In the data rows, 128 means zero.
Each pair is two rows. How far apart are they, by a hidden measure? 0 means very close, and 30 very far. Two or three weighted sums of its numbers give each row a place; it is the straight-line distance between the places.
[132 123 109 116 113  87  96  86  89  87  78  76  78  81  69  39  31  49
  53  99 115]
[124 116 114  89  98  88  98  87  88  84  87  89  88  64  56  33  32  17
  58  89 115] -> 19
[133 113 122  96 100 104  86 107  92  83  86  72  66  57  49  46  29  39
  80 100 128]
[136 121 114 108  92  98  92  93 111 108 121 106 105  86  74  64  79 105
 126 129 115] -> 25
[124 117 112  99  89 111  92  80 107 113 101  94 104  73  86  85  90 124
 129 138 137]
[129 111 122 107 102 101 104 114 111 105 103 102  92  89  91  74  76  99
 130 135 130] -> 7
[118 109 120 108  86  96  98  91  86  93  85 100  79  68  64  48  52  71
  76 127 134]
[126 116 114 122 104 106 119 122 111 106 109  95  83  79  69  56  42  42
  31  53 118] -> 19
[135 117 116 105 105  93 105 101 104 101  89  77  81  56  58  40  28  29
  48  86 124]
[138 111 114 128 113 125 114 116 103 100  86  86  93  74  59  36  48  52
  69 123 133] -> 12
[113 129 126 119 124 120 107  94  96 100  98  83  76  68  63  49  40  62
  92 132 134]
[138 132 123 116 119  95 105  97 102  97  87  79  75  53  49  35  43  95
 127 140 125] -> 23
[132 148 150 150 129 129 121 114 105 106 103  97  84  75  75  62  91 124
 140 131 130]
[115 136 140 128 132 118 129 115 107  97  98  96  79  75  55  92 131 145
 145 137 134] -> 9
[120 133 144 134 131 135 123 120 114 102 103  95  86  88  76 105 139 157
 148 135 125]
[139 154 152 145 143 127 128 127 117 120 103 102  97  83  80 102 124 148
 140 121 131] -> 11
[129 147 153 141 142 125 121 113 104 103  94  98  94 105  97 110 143 146
 135 141 118]
[136 146 151 147 134 136 123 120 107 115 109 113 108 111 115 132 143 143
 140 134 133] -> 13
[138 155 158 150 139 127 132 113 120 114 111 103 115 117 138 139 150 144
 147 137 137]
[139 144 149 149 145 141 133 127 121 119 114 112 105 117 137 147 143 147
 143 133 120] -> 10
[147 145 166 167 163 154 151 145 138 135 126 134 136 142 152 167 155 149
 146 143 126]
[138 157 165 167 173 162 150 146 138 140 137 132 130 132 145 156 154 148
 141 134 131] -> 4
[138 151 151 143 136 126 126 119 123 107  94  96  93 110 111 124 148 140
 147 137 136]
[140 143 140 147 145 143 146 140 131 128 118 115 112 110 111 125 132 137
 133 131 125] -> 5
[133 143 154 154 166 165 151 150 147 142 137 134 118 121 120 121 135 140
 137 135 129]
[137 145 161 187 195 188 178 172 172 167 162 149 151 144 145 138 136 134
 140 130 130] -> 9
[135 148 161 172 174 175 170 158 160 153 157 141 141 135 135 127 140 146
 133 130 130]
[132 135 144 167 173 173 169 170 156 155 154 147 141 138 142 149 145 145
 142 129 127] -> 6
[134 139 148 168 182 185 177 170 162 159 154 148 145 145 151 145 152 142
 134 136 132]
[125 130 155 168 189 193 186 184 182 178 175 168 163 164 163 156 153 150
 148 136 125] -> 4
[123 132 129 126 147 165 184 201 191 183 187 176 177 174 178 170 153 152
 133 137 124]
[122 132 121 109 120 152 172 183 182 177 182 169 167 173 184 166 163 156
 143 146 131] -> 3
[130 128 118 115 131 156 166 169 186 168 180 170 165 174 172 168 168 142
 122 125 127]
[123 119 116 125 142 174 188 190 185 187 183 170 171 171 169 178 164 159
 143 133 129] -> 11
[122 123 127 153 173 181 178 188 184 173 175 174 178 168 171 166 150 149
 145 139 129]
[128 118 132 134 153 167 178 173 171 170 164 166 172 170 166 174 150 158
 135 137 128] -> 9
[130 126 137 161 186 192 185 179 185 179 180 177 174 175 170 172 168 151
 146 133 134]
[125 135 153 179 203 198 196 196 190 185 180 180 179 181 177 171 163 148
 145 134 130] -> 6
[126 134 143 176 200 191 189 189 182 180 177 174 178 175 174 173 164 158
 145 134 131]
[138 156 188 217 226 215 208 195 194 188 181 183 180 174 174 171 157 152
 143 137 125] -> 11
[135 145 180 210 226 212 207 205 192 191 190 184 182 177 174 170 163 152
 149 134 124]
[128 138 174 204 214 208 205 194 193 192 190 187 185 177 174 170 160 152
 145 136 130] -> 5
[132 139 170 200 210 207 200 197 196 191 183 181 177 175 173 162 164 150
 142 133 129]
[141 153 171 200 214 207 203 201 197 190 184 184 183 174 171 169 167 151
 138 134 127] -> 7
[131 142 167 186 208 211 207 205 201 193 191 186 184 171 175 162 157 152
 147 136 125]
[145 152 171 198 219 213 209 202 195 192 190 187 179 182 175 167 158 148
 144 139 131] -> 2
[132 148 166 182 201 204 206 200 198 189 188 187 182 180 173 170 157 153
 147 129 132]
[127 137 153 168 197 195 192 199 193 191 193 186 182 178 173 163 160 147
 147 132 125] -> 10
[135 148 157 175 178 190 197 199 198 193 191 185 181 174 172 164 157 152
 151 137 128]
[138 150 164 178 202 208 208 199 194 191 187 185 182 179 172 168 162 153
 143 135 125] -> 4
[135 159 172 198 216 208 210 205 199 197 192 186 183 175 172 171 155 151
 141 137 124]
[138 151 170 177 193 203 200 202 197 195 192 186 183 174 170 170 163 159
 141 133 125] -> 2
[138 151 160 175 185 193 192 200 195 193 189 189 182 179 174 171 165 152
 144 133 136]
[136 142 154 166 176 182 189 192 198 190 189 181 181 178 177 172 160 149
 141 128 124] -> 7
[138 140 167 179 197 186 189 189 191 189 184 180 181 179 170 170 160 157
 142 133 129]
[141 162 174 185 196 201 192 197 191 189 183 181 177 181 172 168 156 151
 140 132 132] -> 9
[134 136 154 171 175 193 188 191 194 188 184 186 181 177 174 170 166 150
 147 134 129]
[131 130 142 161 180 186 193 189 192 190 189 185 185 172 175 171 158 153
 149 133 128] -> 1
[130 130 140 152 173 165 175 180 189 188 188 192 182 178 174 173 158 139
 144 134 119]
[124 125 142 143 152 166 179 185 193 184 188 181 180 176 181 175 162 146
 142 130 137] -> 7
[128 138 139 154 167 172 174 180 178 179 184 182 181 178 173 168 157 152
 147 138 132]
[135 131 134 151 149 169 158 170 175 181 176 178 175 178 175 161 156 157
 138 128 130] -> 11
[144 124 129 143 121 145 148 174 168 183 186 188 181 185 170 167 160 155
 138 136 130]
[117 110 113 122 116 143 132 154 164 163 180 191 172 175 190 163 171 155
 144 130 121] -> 10
[130 125 114 107 106 130 141 144 169 169 164 177 159 177 166 155 162 148
 142 130 139]
[125 123 123 115 123 119 131 140 145 155 164 179 170 174 172 177 159 141
 132 133 118] -> 7
[106 127 130 104  90  87  98 106  93 122 145 145 144 162 147 144 144 120
 167 142 137]
[125 118  99 124 113 110 133 112 135 152 154 156 167 158 149 160 144 157
 168 158 143] -> 22
[138 131 114 114 125 101 126 133 133 130 136 154 155 162 161 153 158 141
 150 131 133]
[121 116 115 120 104 101 115 113 122 117 123 132 147 133 153 145 155 154
 136 132 131] -> 14
[116 133 108 118 102 112 118 107 130 131 127 134 127 132 151 162 151 131
 140 142 134]
[117 107 121 112  89  93  96  95 109 119 117 125 125 150 156 178 157 121
 146 132 119] -> 8
[108 136  99  93 104  87  96 100  89 127 118 122 133 142 180 135 144 122
 108 148 138]
[114 116  92 112  95 112 103  85 104 124 105 109 136 139 163 135 164 154
 140 150 141] -> 20
[119 127 110 110 122 148 142 157 169 173 170 180 171 184 164 168 160 161
 139 141 127]
[125 124 128 133 145 157 174 168 174 181 196 179 185 180 178 165 173 160
 138 126 122] -> 2
[131 134 139 146 151 174 180 184 189 189 195 178 178 176 183 175 153 141
 131 134 129]
[132 138 142 152 166 165 178 187 178 188 182 183 184 180 172 165 163 151
 148 137 128] -> 17
[128 136 163 150 169 165 171 179 188 190 190 190 182 172 176 165 171 152
 144 137 131]
[129 140 143 163 165 179 180 181 177 178 190 178 180 176 170 171 161 155
 141 133 125] -> 13
[133 142 149 166 182 180 180 183 190 185 187 188 182 175 168 171 167 153
 143 133 134]
[135 152 160 163 169 173 179 178 174 187 180 179 177 180 174 167 161 154
 143 131 127] -> 9
[151 164 187 188 205 189 190 186 189 188 187 178 180 173 179 170 158 157
 145 137 129]
[144 167 173 184 182 174 175 174 170 171 181 178 176 173 168 176 164 144
 151 133 129] -> 4
[143 162 176 171 177 161 164 164 171 176 174 173 174 171 172 175 161 155
 142 130 122]
[134 160 169 167 172 165 160 157 156 162 156 168 175 171 168 168 152 147
 140 136 120] -> 6
[152 169 193 192 187 177 166 168 164 163 168 158 168 163 168 165 159 150
 146 132 132]
[162 180 194 202 206 187 184 178 172 173 168 167 168 161 161 162 157 148
 141 138 127] -> 6
[141 166 186 172 172 168 166 159 159 149 150 152 142 147 144 150 146 144
 139 133 130]
[143 147 159 164 167 161 156 148 145 147 146 145 134 144 129 130 138 132
 136 130 127] -> 15
[136 147 150 152 160 156 153 145 137 135 137 126 117 113 115 123 115 118
 129 141 143]
[134 147 137 136 133 136 128 121 121 123 111 116  96 100 108  99 109 117
 125 123 138] -> 6
[130 137 128 133 135 143 126 135 128 117 124 121 112 109 116 117 114 112
 118 125 131]
[139 136 142 144 157 145 147 149 148 152 139 149 140 129 130 126 127 117
 127 129 130] -> 11
[129 134 134 136 147 141 135 136 132 130 128 127 124 124 101  95 108 112
 116 119 137]
[132 136 127 119 128 144 141 133 150 154 147 145 136 131 124 122 109 101
 126 118 144] -> 14
[134 145 131 128 119 124 124 133 139 142 146 141 127 131 115 115 122 120
 126 136 130]
[133 135 125 121 123 125 121 125 129 133 150 126 130 124 121 116 117 117
 121 116 118] -> 10
[127 122 128 117 118 126 124 116 124 123 133 134 124 117 121 104 108 123
 115 129 118]
[135 119 129 113  96 124 109 124 118 101 115 112 114 112 114  95 114 111
 121 129 128] -> 7
[111 125 124 123 103 113 111  95 105 112 105 100 106  89 110 105 103 122
 126 129 126]
[123 132 112  96 109 117  93 110 108 100 114 102 111 114 103 103 109 151
 122 126 144] -> 18
[114 135 109 112  94 111 118 111 115 107 112 127 115 119 124 126 126 152
 125 140 125]
[109 124 113 107 109 102  98  98 115  97  99  97  81 111  98 101 104 113
 134 144 122] -> 15
[142 126 109 115  83  95  95 108 103 107  93 121 118 114 120 139 129 132
 163 122 105]
[133 121  97 115  99  93  94 100  84  91  89  85 107  96 105 122 144 146
 137 127 156] -> 22
[130 125 130  75 103  96  81  99 103 110  89 103  99 101 105 112 125 139
 140 148 109]
[134 116  89 105  97  72  98  87  80  95 113 108 110 113 110 116 130 137
 105 136 124] -> 26
[124 109 126 101 100  80  80 112  94  98  75  99  96 110 103 111  92 120
 106 112 123]
[145 117 109 109  97  93  97  88  74  76  82  88  91 108 118 135 121 119
 130 137 133] -> 12
[124 112 103 108 101 101  87  86  67  86  63  92  83  96  95 109 116 124
 127 136 144]
[131 128  99 121  94  79  83  73  82  85  56  76  69  65 105 103 107 134
 119 131 127] -> 11
[122 107 110 103  87  81  89  88  80  80  81  70  75  83  85 117 127 109
 144 130 123]
[120 125 111  88 101  82  98 101  89  75  82  73  84  90  95  85  96 102
 137 119 125] -> 12
[ 90  88 126  99  94  75  77 100  66  81 109  86  92 102 114  93  99 104
 128 116 124]
[124 119 106 106  99  94  89  84  82  84  89  94  88  96 104 104 100 116
 132 120 128] -> 6
[145 136  90 114  89 112  85  94  87  82  79  98  97 105 127 147 124 145
 139 138 150]
[130 132 105 108  87 101  97  99  97 106  92 119 124 129 134 141 121 118
 117 128 112] -> 5
[125 105  95  91 113  88  82  89  88  85  94 103 100 120 124 118 139 125
 127 113 118]
[107 106 106 118 109  94 106  95  99 113 114 120 112 124 146 149 147 131
 139 123 136] -> 15
[130 128 122 114 103  97  93 107 100  96 108 112 113 126 109 120 133 138
 127 117 124]
[124 140  97 104  94 112 105 106  71 112 113 111 138 100 114 113 117 126
 138 111 120] -> 20
[120 101 114 122 124 114 104 101 107 116 112 119 123 116 115 117 130 147
 146 122 135]
[127 103 114  91  86  93  88 102 101  89 104 108  98  99 124 134 132 126
 119 121 143] -> 9
[111 117 116 121  91  97  99  93  90  99 112 114 117 118 125 129 132 136
 135 148 132]
[117 120 105  98  98  95 106 107  98 115 124 113 115 120 131 124 135 125
 140 122 133] -> 4
[130 101 118  78 105 113 111 115 101 116 102  97 106  94 103 124 104 115
 134 128 124]
[124 112 107  67  86  91  96  93  96 104  91  99  91  93  94  85 104  99
 117 131 124] -> 14
[117 129 110 107  89 112  77 116 109 119 109 106 111 100 122 111 127 124
 130 137 134]
[113 105 103  92  95  82 106  86 109  95 106  90  95  98  84 106 113 118
 118 129 133] -> 4
[111 122 103 104  96  98  93  98  94  83 103  96  98 104  88 108  90 156
 115 149 109]
[123 123 109 104 103 101  95  98 103 100 114 114 126 129 114 136 152 147
 157 149 117] -> 10
[104 128 122 113 110 104 105 101 114 122 119 112 120 139 157 161 129 163
 136 121 136]
[117 116 114 124 104 105  98 121 116 117 132 123 126 126 128 145 126 153
 154 147 145] -> 19
[143 104 106 113 117 115 129 115 135 125 134 131 131 137 138 173 169 146
 149 114 120]
[107 115 110 110 103 111 106 112 101 120 123 112 126 124 159 173 144 158
 150 132 124] -> 15
[134 136 120 115 103 106 111 113 122 114 106 108 118 149 147 147 177 153
 130 123 118]
[123 134 111 127 141 127 134 131 125 133 134 132 147 161 161 156 159 155
 143 128 123] -> 9
[122 130 129 137 135 147 137 146 136 132 147 134 153 149 163 157 157 155
 138 137 137]
[117 129 141 117 129 134 118 129 125 128 134 139 155 168 163 150 149 154
 148 128 118] -> 11
[124 136 119 128 127 125 125 115 120 116 132 128 132 138 154 162 149 156
 154 143 124]
[124 130 141 133 149 133 122 131 125 126 131 120 134 133 134 151 153 148
 134 119 129] -> 5
[136 149 141 140 148 144 146 138 146 144 151 146 147 153 155 159 159 151
 142 129 132]
[135 133 144 137 144 139 143 131 129 123 118 131 134 145 141 155 148 144
 137 134 116] -> 8
[126 120 138 129 116 127 123 118 118 116 116 121 125 117 104 118 141 147
 139 132 131]
[122 126 111 129 124 120 132 134 126 126 129 122 105 102 102 111 116 138
 134 116 112] -> 3
[129 112 123 123 119 128 135 129 131 131 129 133 124 122 110 109 108 106
 135 123 126]
[121 115 124 124 118 128 137 142 143 152 151 149 137 127 133 120 105 120
 135 127 124] -> 4
[122 132 133 136 146 155 159 163 156 160 159 140 138 143 146 135 108 121
 124 137 133]
[120 117 140 137 152 155 162 181 171 178 163 162 160 155 162 156 142 142
 143 129 122] -> 7
[134 131 129 157 157 166 174 176 173 182 174 173 162 162 156 155 153 140
 143 134 133]
[132 139 143 139 149 155 163 159 162 163 165 159 151 152 149 152 141 132
 137 142 134] -> 9
[129 130 140 142 149 148 164 156 154 156 143 154 139 135 130 136 139 133
 132 127 129]
[117 123 133 148 159 162 166 169 164 161 157 152 147 152 151 141 141 139
 142 131 131] -> 12
[131 140 169 175 192 192 186 187 185 180 177 170 162 161 155 158 144 156
 140 139 137]
[135 139 161 183 203 198 190 185 178 174 167 171 164 163 154 151 146 143
 140 130 130] -> 5
[130 143 160 182 201 190 178 181 175 164 160 158 154 153 144 136 142 134
 133 125 131]
[126 145 173 199 212 210 197 193 188 181 181 174 170 165 161 155 152 144
 140 133 129] -> 6
[132 142 158 187 202 202 201 194 189 188 187 180 176 174 169 163 157 147
 144 130 130]
[129 127 136 153 177 190 194 193 195 182 177 175 173 167 161 157 150 139
 144 133 129] -> 3
[129 121 125 141 160 178 186 188 176 172 178 176 155 154 155 150 137 127
 131 129 129]
[125 116 134 146 177 180 183 185 180 171 166 165 157 155 149 139 138 129
 137 133 127] -> 9
[116 121 114 123 149 163 169 170 163 165 161 159 148 151 141 146 133 124
 138 136 121]
[122 117 115 121 140 163 176 176 183 169 175 168 157 150 147 143 132 138
 116 135 129] -> 7
[126 116 111 118 139 156 169 176 176 172 172 157 162 156 156 152 146 140
 124 137 127]
[122 120 116 111 122 132 163 165 169 156 166 160 150 146 143 129 123 117
 125 134 121] -> 11
[113 137 121 126 137 162 160 161 163 158 147 147 140 145 124 117 137 136
 121 129 130]
[130 119 113 129 154 174 189 188 189 180 170 172 168 169 155 155 141 135
 143 136 137] -> 5
[127 122 112 128 151 160 171 184 181 171 160 161 161 145 151 148 134 140
 125 130 136]
[121 126 131 118 132 156 166 162 160 144 142 142 141 135 132 123 126 114
 122 112 123] -> 16
[119 117 111 114 133 154 155 164 142 151 146 148 133 133 129 133 123 133
 127 139 131]
[122 111 106 116 153 157 157 147 158 146 148 129 135 120 118 122 129 113
 128 128 129] -> 20
[132 123 124 122 161 166 157 155 159 140 142 141 138 133 141 128 132 125
 126 127 138]
[121 112 120 126 149 165 173 161 158 149 147 142 135 139 128 127 122 131
 118 134 133] -> 5
[120 120 120 144 164 173 169 170 159 152 148 140 137 142 145 125 132 125
 119 120 126]
[122 127 112 118 147 152 163 157 154 150 144 147 143 130 117 129 129 134
 123 120 134] -> 20
[121 128 127 125 156 168 179 170 167 170 165 145 154 137 138 147 138 123
 124 124 133]
[129 115 122 143 160 184 193 189 192 183 175 173 170 163 166 157 152 151
 138 136 123] -> 11
[124 116 120 130 165 176 173 185 185 175 171 166 159 154 152 149 147 135
 134 128 118]
[130 120 136 157 166 179 187 187 181 178 170 170 165 163 162 155 147 139
 142 133 122] -> 6
[122 133 127 131 154 170 187 185 182 189 165 183 166 168 155 155 150 146
 137 144 129]
[135 113 134 128 150 171 169 183 179 175 169 166 166 164 151 151 145 135
 120 137 126] -> 17
[134 132 128 132 148 167 178 183 186 182 187 182 187 172 164 152 158 143
 146 133 126]
[133 123 123 141 164 182 185 189 186 192 182 184 168 167 158 158 161 146
 140 134 129] -> 9
[126 133 144 163 187 198 194 195 194 187 177 176 173 175 169 164 166 154
 138 134 125]
[134 147 162 199 223 212 204 200 190 185 179 178 170 170 169 158 161 153
 141 132 132] -> 4
[138 152 190 214 224 210 205 191 192 183 182 181 172 172 166 168 159 147
 143 134 128]
[134 170 193 230 231 218 203 197 189 190 185 178 179 177 166 167 153 151
 146 134 131] -> 4
[142 177 221 234 228 210 201 191 185 188 176 174 168 165 165 167 158 148
 143 142 126]
[151 199 224 232 227 210 198 194 183 182 176 173 170 171 164 167 158 153
 141 133 129] -> 8
[149 200 227 227 224 202 190 184 179 172 168 164 159 159 160 156 157 151
 144 134 130]
[141 159 194 206 214 203 188 187 176 173 173 164 157 158 155 153 156 150
 141 135 130] -> 17
[138 152 173 201 214 206 198 192 182 180 178 176 169 162 162 161 153 148
 141 132 132]
[138 157 174 194 205 198 194 186 188 185 175 173 171 161 165 154 151 145
 138 133 131] -> 4
[147 167 193 201 206 197 188 185 178 175 174 167 163 158 153 146 147 143
 138 128 126]
[149 172 198 215 219 208 198 196 186 182 179 176 165 161 160 158 153 143
 138 134 134] -> 2
[148 170 184 202 209 203 196 190 185 182 178 167 166 159 161 150 145 137
 131 127 130]
[151 172 187 203 204 198 187 179 176 175 169 163 157 152 142 140 141 133
 128 126 125] -> 2
[150 176 193 205 207 201 198 190 185 181 177 169 168 163 162 150 149 145
 131 134 127]
[158 186 202 204 221 204 202 197 186 184 178 175 170 169 161 157 148 147
 140 134 126] -> 12
[148 169 189 194 198 183 183 177 173 164 159 155 154 146 143 141 133 128
 129 128 136]
[157 165 182 190 195 187 178 178 173 169 161 155 149 148 145 141 136 138
 128 126 129] -> 5
[142 167 188 201 212 199 192 188 186 180 175 174 172 163 158 146 146 142
 138 130 131]
[138 151 167 191 196 189 183 180 176 170 168 166 162 156 146 149 147 133
 124 127 130] -> 12
[139 141 154 163 174 175 178 172 168 167 158 148 149 146 145 143 129 130
 121 135 127]
[133 142 151 176 172 174 172 167 159 162 158 146 150 138 137 133 128 128
 128 136 129] -> 3
[130 146 166 179 183 189 184 179 174 171 169 160 161 151 149 143 136 135
 127 128 126]
[139 150 171 188 190 180 179 178 171 161 162 155 149 148 142 145 133 130
 126 130 129] -> 4
[131 148 159 177 184 178 176 175 173 175 169 164 157 153 153 146 139 136
 135 131 130]
[136 142 148 169 183 175 169 168 166 156 153 150 149 137 135 135 134 138
 134 136 124] -> 6
[136 150 155 168 179 172 167 172 164 156 152 146 149 132 140 142 139 144
 130 141 133]
[136 143 142 145 154 155 157 145 147 141 142 136 147 135 137 133 140 144
 138 133 124] -> 5
[139 128 143 150 168 164 173 163 157 156 150 148 145 137 138 127 133 138
 128 129 127]
[128 144 132 127 127 133 130 145 147 130 142 124 120 115 122 118 128 125
 131 139 136] -> 11
[129 128 120 130 122 136 134 138 149 140 148 145 141 136 122 125 146 147
 131 141 125]
[111 110 108  95 112 119 130 146 145 147 149 137 127 144 141 135 131 132
 128 137 129] -> 10
[110 130 104 121  97 113 121 131 135 141 145 156 159 152 140 138 129 128
 152 143 128]
[126 118 115 114 104 103 108 122 127 139 140 140 147 135 128 147 137 124
 131 134 135] -> 5
[134 112 109  98 102  92 113 130 151 146 146 145 168 146 140 153 141 143
 131 116 133]
[123 142  92 115 115  98 107 116 138 121 133 131 138 145 142 122 119 145
 138 108 111] -> 6
[118 133 123 112 117 105 113 133 136 150 161 159 171 160 153 148 137 136
 134 127 136]
[124 116 126  99 116 121 116 134 138 159 154 153 159 145 129 134 135 121
 148 139 117] -> 3
[132 120  94  85  95 104 125 134 137 142 138 153 152 137 141 139 126 144
 122 120 130]
[121 113 105 100 100 108 108 139 150 151 148 161 172 153 152 128 127 126
 141 126 125] -> 14
[121 130 113 125 113 120 119 139 134 143 146 144 138 116 138 125 128 141
 138 112 124]
[110 110 122 103 106 123 125 125 143 140 125 140 149 131 138 138 124 119
 103 123 129] -> 14
[110 126 109 109 108  97 119 132 137 142 166 142 146 132 137 137 121 137
 113 106 107]
[121 116 108 125 116 104 130 113 121 135 131 119 115 117 101 129 124 118
 120 123 132] -> 11
[122 116 115 134 127 135 134 130 141 141 128 131 127 118 110 110 111 107
 115 115 129]
[131 125 118 132 139 134 142 140 137 130 140 131 125 125 106 109 103 113
  99 122 132] -> 10
[128 126 138 144 143 145 144 144 140 143 130 139 134 121 121 124 112 108
 119 120 128]
[127 137 149 155 149 148 161 152 152 156 145 145 140 143 137 128 129 126
 133 133 117] -> 10
[136 141 143 163 168 158 168 166 159 161 158 155 149 148 140 138 140 128
 130 137 125]
[127 140 144 160 170 166 168 175 172 173 168 164 156 158 157 147 149 139
 139 131 123] -> 3
[126 146 148 152 153 157 163 155 165 167 163 161 162 161 157 152 144 149
 141 143 128]
[136 127 135 149 144 155 167 156 146 160 149 154 148 141 141 141 132 130
 129 131 127] -> 13
[138 140 145 155 164 160 163 160 165 160 156 143 144 145 150 147 143 135
 136 128 134]
[134 141 144 154 166 161 160 154 164 163 162 160 157 152 151 148 151 139
 128 128 126] -> 3
[135 139 156 172 185 185 188 187 182 178 172 172 167 167 162 158 152 142
 138 135 133]
[136 131 145 161 160 170 174 174 179 180 170 170 171 160 163 151 154 149
 148 126 127] -> 3
[128 130 148 148 167 167 159 167 169 158 162 158 150 151 147 147 143 145
 137 129 126]
[138 140 150 159 161 161 163 164 158 152 161 155 152 146 141 152 136 144
 131 133 136] -> 4
[137 125 134 155 172 166 155 150 157 152 148 151 152 147 154 139 149 138
 138 141 125]
[130 142 152 159 168 157 152 154 153 143 147 141 153 151 144 148 157 145
 139 122 131] -> 13
[132 135 144 121 135 117 133 124 118 130 119 126 139 144 133 143 144 140
 141 131 139]
[119 131 135 125 124 135 128 132 131 136 132 133 129 137 133 147 136 142
 128 126 133] -> 14
[135 142 139 138 121 125 125 133 128 126 141 128 135 145 140 149 148 147
 137 128 125]
[139 129 141 156 165 157 148 147 148 146 157 155 156 148 147 161 156 144
 146 131 128] -> 3
[137 138 141 139 128 137 122 145 143 150 154 152 152 173 168 166 174 147
 127 143 132]
[127 141 136 156 144 137 144 144 150 145 144 144 140 156 148 153 151 152
 154 143 130] -> 8
[129 113 122 128 143 139 152 147 148 157 148 155 161 166 150 166 144 138
 145 138 127]
[132 143 113 123 114 131 133 130 144 126 129 148 151 150 138 151 156 143
 141 137 130] -> 7
[128 138 137 146 136 146 138 152 146 143 140 151 153 159 160 146 147 139
 137 130 140]
[129 120 123 135 144 159 134 149 156 147 141 150 157 155 145 132 153 157
 158 128 124] -> 9
[124 112 127 126 119 139 153 148 147 151 155 151 148 161 149 151 149 143
 136 125 133]
[130 136 138 124 149 148 155 152 154 154 149 145 147 147 162 152 147 130
 143 127 129] -> 10
[128 134 129 125 139 139 122 145 147 156 149 152 148 153 148 144 142 132
 135 137 123]
[130 131 131 134 140 132 150 151 147 161 153 158 151 154 157 142 141 134
 137 130 125] -> 7
[131 120 131 121 135 139 138 145 145 143 148 142 149 161 143 143 138 142
 134 120 128]
[144 137 114 118 103 121 131 139 143 155 147 170 167 173 154 158 150 149
 136 147 129] -> 11
[107 129 101 104 106  61  87  92  96  79  77  93  77  97  74  92  69  87
 117 126 117]
[129 132 107 105  91  99  79  91  77  78  77  76  78  80  92  75  85  83
  93 107 131] -> 19
[141 149 108  77  93  96 100  88  90  79  78  83  98 102 111 107  89 106
 119 125 106]
[129 120 115  92 105  89  89  87  78  74  78  73  78  79  77  83  87  94
  98 115 132] -> 10
[120 122 106  91  91  80 121  83  92  71  77  62  78 106  92  99 101  92
 109 115 121]
[126  94 124  98  88 104  72  99  85  74  86  75  62 108 113 124 116 126
 118 126 127] -> 9
[125 107  91 104  94  74  72  82  87  89  80  62  63  88  90 107 121 127
 110 123 137]
[119 103 113  90  98  86  80  75  64  61  76  69  66  65  87 101 109 119
 118 142 122] -> 27
[123 116 109  82  95  75  84  86  70  61  62  69  67  59  63  61  92 108
 102 120 134]
[135 129  99  83  89  90  79  75  74  66  82  58  59  72  94  86 117 133
 120 139 121] -> 17
[123 120 112 109  96  87  70  95  94  66  69  80  64  62 113  99 111 132
 143 125 138]
[125 109 111 103  81  87  98  79  70  83  69  79  59  78  76  94 110 113
 123 118 129] -> 15
[123 100 107 104  92  93  90  90  81  77  81  74  68  83  61  82  98 130
 120 131 130]
[134 115  96 106 114  93  82  75  77  78  68  63  73  71  57  66  63  99
 122 137 119] -> 7
